Here are some numbered points:
array([ 0.3,  0.6, -2.0,  0.5,  1.2,  1.7,  1.1,  0.4,  0.6, -1.8, -0.4, -2.2,  1.0,  0.6, -1.1,  0.3]) 0
array([ 0.2, -0.8, -1.7, -1.5,  0.7, -0.2,  0.0, -1.2,  0.8, -3.7,  1.5, -0.4, -0.4,  0.5, -1.1, -1.5]) 1
array([-1.4,  0.4, -0.2,  0.4,  1.3, -0.9,  2.0,  1.3, -0.4, -1.9,  0.4, -0.7, -0.6,  0.8, -0.2, -0.7]) 2
array([-0.7,  0.3,  0.6, -2.5, -1.2,  0.1, -2.2, -0.8,  0.6,  0.6,  1.6, -0.2,  2.2,  0.0, -0.6, -0.7]) 3
array([-1.1, -0.1, -1.4,  0.1,  0.1,  0.7, -1.3, -0.2,  0.0, -1.2,  0.8,  0.0,  1.8, -0.9, -0.2,  1.6]) 4
array([-1.0,  0.0, -0.6, -1.2, -0.1,  0.1, -0.4,  0.9, -0.4, -0.3, -0.2, -0.7, -0.5,  0.0, -1.1,  0.4]) 5
array([-0.6, -0.8,  0.5,  1.7, -2.9,  1.6,  1.1, -0.8,  1.3,  2.3,  1.5,  0.1, -0.3, -1.3, -0.6,  1.0]) 6
array([-0.6,  0.1, -1.5, -0.7,  1.9, -0.3,  0.0,  1.0,  0.8, -2.5, -0.1, -1.3,  1.2,  0.4, -0.8, -1.3]) 7
array([ 0.0,  1.0,  0.1, -0.5,  0.8,  0.4, -1.2,  0.8, -0.4,  0.2,  0.1, -0.9,  0.6,  0.0,  0.4, -1.1]) 8
array([ 2.0,  1.1, -0.8,  0.1, -1.2,  0.7,  0.8, -0.4,  1.1, -0.2,  0.4, -0.7,  1.4,  0.6,  0.0, -0.4]) 9
array([ 0.2,  0.5,  1.8, -0.7, -0.2, -2.7, -0.6,  0.6, -1.3, -0.7, -0.3,  0.7,  0.3,  0.2,  1.8,  0.6]) 10
array([ 1.4,  0.1,  0.7,  1.4, -0.9, -1.3,  0.8, -2.2, -0.2,  0.1,  1.8,  0.0, -0.5,  1.0, -0.8, -0.6]) 11
array([-0.3,  1.6,  0.8, -0.3, -0.1,  0.4,  0.5,  0.9,  0.1,  1.4,  0.2,  0.8, -0.8, -0.2,  1.2,  0.0]) 12
array([ 0.3,  0.7, -0.6,  0.4,  0.0,  0.4, -0.6,  0.5, -0.9, -0.6,  1.3,  1.0,  0.0,  0.5,  0.7, -1.1]) 13
array([ 1.1,  0.0,  0.0, -0.3,  0.3,  1.5, -0.4, -0.2,  0.1, -0.1, -0.7,  0.2,  0.7, -1.0,  0.5, -1.0]) 14
array([ 0.6,  0.5, -0.8, -0.4,  1.2,  0.3,  0.4,  1.0,  0.1, -0.4, -0.7, -1.6,  1.3, -0.7, -1.2,  2.7]) 15
array([ 1.5, -0.9, -0.3,  0.8,  1.3,  1.9,  0.6, -0.3,  0.5, -0.8,  0.0, -0.4,  0.4,  1.0, -1.2, -0.5]) 16
array([ 0.0, -0.5, -2.4, -1.5,  0.9, -1.6, -0.9, -1.3,  0.7, -3.1,  0.9, -1.1,  0.4,  0.8, -1.5, -1.9]) 17
array([-0.2,  0.6, -1.4, -0.4,  2.0, -1.4,  0.7,  1.2, -1.2, -1.3, -1.1,  0.2, -0.3, -1.1,  0.5,  0.4]) 18
array([ 0.0,  0.8, -1.0, -1.1,  0.7, -0.2, -0.8, -0.4,  0.1, -1.6, -0.5, -1.3,  0.6,  0.9, -0.9, -0.1]) 19
array([-0.4,  0.6, -1.4, -0.1,  1.1,  1.3, -0.8,  1.8, -0.2, -1.3,  0.7,  0.0,  2.1, -1.2,  0.7, -2.0]) 20
array([ 0.2,  0.7,  1.6, -0.3, -1.4,  0.4,  1.3,  0.0, -0.1,  2.7, -0.2, -0.6,  0.4,  1.2,  0.6,  0.5]) 21
array([ 1.1, -0.2, -0.1,  0.0, -0.7, -1.0,  0.4, -1.4,  0.4,  1.5, -0.8,  0.6, -1.5, -0.3, -0.2,  0.8]) 22
array([-0.1,  0.4, -1.1, -1.3, -0.4, -1.0,  0.8,  0.4,  0.6, -1.2, -0.4,  0.3, -2.0,  0.7, -0.2, -0.9]) 23
array([ 0.7,  0.8, -1.4,  1.1,  2.0, -0.1,  0.6,  1.0, -0.1, -1.8,  0.2, -1.2,  0.0,  0.4, -0.9, -1.0]) 24
array([-0.6,  0.3,  0.6, -2.2, -0.9, -0.3,  0.1,  0.7,  0.0,  0.8, -0.3, -0.5, -0.6, -0.2,  0.8, -0.5]) 25
array([ 0.8, -0.5,  1.1,  1.2, -1.4, -1.4,  0.4, -0.9,  0.2,  1.5, -0.8,  1.0, -0.9, -0.7,  0.7, -1.1]) 26
array([-1.3, -0.3,  0.9,  2.1, -0.9, -0.1,  0.6, -1.1, -1.0, -0.1,  0.6,  2.3, -0.7, -2.2,  1.1, -1.0]) 27
array([-0.1, -0.8, -0.8, -0.2,  0.4, -0.4,  0.7,  0.1,  0.4, -1.8,  0.1, -1.9, -0.6,  0.4, -0.2,  0.9]) 28
array([-0.9, -0.2,  0.8,  0.3,  0.9, -2.8,  0.2,  0.9, -1.3,  0.1, -0.5, -0.5,  0.8, -0.4,  1.7,  1.0]) 29
array([ 1.0, -1.8,  0.5,  1.8, -1.3, -2.3, -0.4, -2.4, -0.5,  1.2, -1.0,  0.4, -2.0,  1.2,  0.0,  1.4]) 30
array([-0.3,  0.2, -0.1,  0.4,  0.6,  2.4, -0.6, -0.4,  0.6, -1.2,  1.5, -1.0,  0.8, -0.8, -1.0, -0.5]) 31
New points follow, each followed by the number of its nearest point above.
array([-1.4, -0.1,  0.2,  1.5,  0.1,  0.7,  1.3,  0.3,  0.8, -1.9,  0.5,  1.9, -0.3, -1.6,  0.6, -2.2]) 27
array([-0.5,  0.7, -1.3, -1.5,  0.0,  0.2,  0.3,  0.4,  1.2, -1.0,  1.2, -0.3, -1.1,  0.0, -0.8, -0.7]) 23
array([-0.1, -1.0,  0.7,  0.7, -0.6, -0.9,  0.2, -0.7, -0.2,  0.3, -0.9,  1.1, -0.9, -0.6,  0.1,  0.8]) 22
array([ 0.1,  1.2, -0.2, -2.4,  1.1,  0.6,  0.6,  1.5,  2.3, -0.6,  0.2,  0.0, -1.8, -0.8, -0.4, -0.4]) 23
array([ 0.4,  0.1,  0.3,  0.5, -1.4,  0.1,  0.7, -0.5, -0.4,  0.3,  0.1,  0.4,  0.0, -0.1,  0.2,  1.7]) 22
array([ 0.1,  0.9,  1.4,  0.6, -1.2,  1.3,  0.2,  0.3,  0.8,  1.3, -0.1,  0.4,  0.6, -0.9,  0.5,  0.1]) 12
array([ 0.3, -1.6,  0.7,  0.9,  1.2,  0.1,  0.1,  0.2, -2.2,  1.0, -1.3, -0.5,  1.4, -0.4,  0.2,  1.3]) 29
array([-0.2, -1.3,  0.3,  1.6, -0.9,  0.0,  0.6, -1.1,  0.4, -1.0, -0.2, -0.2, -1.0,  0.4, -1.4, -0.8]) 11
array([ 0.7, -0.3,  0.0,  1.2,  0.7, -0.5, -0.1, -0.1, -1.2,  0.7, -2.0, -0.9,  1.1,  0.2,  0.4,  2.5]) 15
array([ 0.6,  0.4,  0.8, -0.9,  0.1, -0.8,  1.2, -0.6, -0.1,  0.9, -0.8, -1.6, -1.5,  1.5,  0.3, -0.7]) 25
array([ 1.1, -0.6, -1.0,  0.9, -0.7, -0.7,  1.5, -2.3, -0.1,  0.1,  0.6, -0.7, -0.1,  0.7, -1.0, -0.7]) 11
array([ 0.0, -1.3, -0.1, -0.4, -0.8,  1.1, -0.9, -2.2, -0.5,  1.4,  0.2, -0.3,  0.4,  0.1, -0.4,  0.9]) 22
array([ 0.6, -1.1,  1.7,  0.9,  0.2,  0.5, -1.4,  0.1, -0.4,  2.9, -1.3, -0.3,  1.9,  0.1,  0.7,  3.3]) 21
array([-0.3,  0.1, -1.3,  1.3,  0.6,  2.1,  0.2,  0.1, -0.4, -1.0,  0.5, -1.4,  0.4, -0.9,  0.5,  0.0]) 31
array([-0.3,  0.8, -2.1, -1.6,  0.6,  1.2, -0.5,  0.0,  1.3, -0.3,  1.0,  0.9, -0.7, -0.1, -1.5,  0.3]) 5
array([-2.0, -0.4, -1.0, -0.2,  1.2, -0.5, -0.7,  0.7,  0.4, -0.9, -0.2,  1.1,  0.9, -0.7,  0.5, -0.5]) 4
array([-0.4, -1.9, -0.8,  1.0, -1.6, -0.1,  0.3, -3.0, -0.1, -1.1,  0.5, -0.8,  0.7,  2.0, -1.6,  0.1]) 11
array([-0.3, -0.6,  0.3, -0.5, -0.4,  1.8,  0.1, -0.3,  0.4, -0.9,  0.3, -1.0,  0.9,  0.1, -2.4,  0.3]) 31
array([ 0.5,  1.3,  1.0, -0.2, -1.0,  0.5,  0.3,  0.0,  0.6,  2.7, -0.2,  0.1, -1.4, -0.4, -0.3, -0.8]) 12
array([-0.3,  1.2,  1.0, -1.5,  0.7, -0.4, -1.4,  2.7, -0.1,  2.0, -1.0,  0.6, -1.7, -1.0,  0.8,  0.8]) 12
array([-0.9,  0.5,  0.2, -0.4,  0.8, -0.5, -0.4,  0.5,  0.1, -0.5,  0.1,  1.9, -1.0, -0.2,  0.0, -1.6]) 13
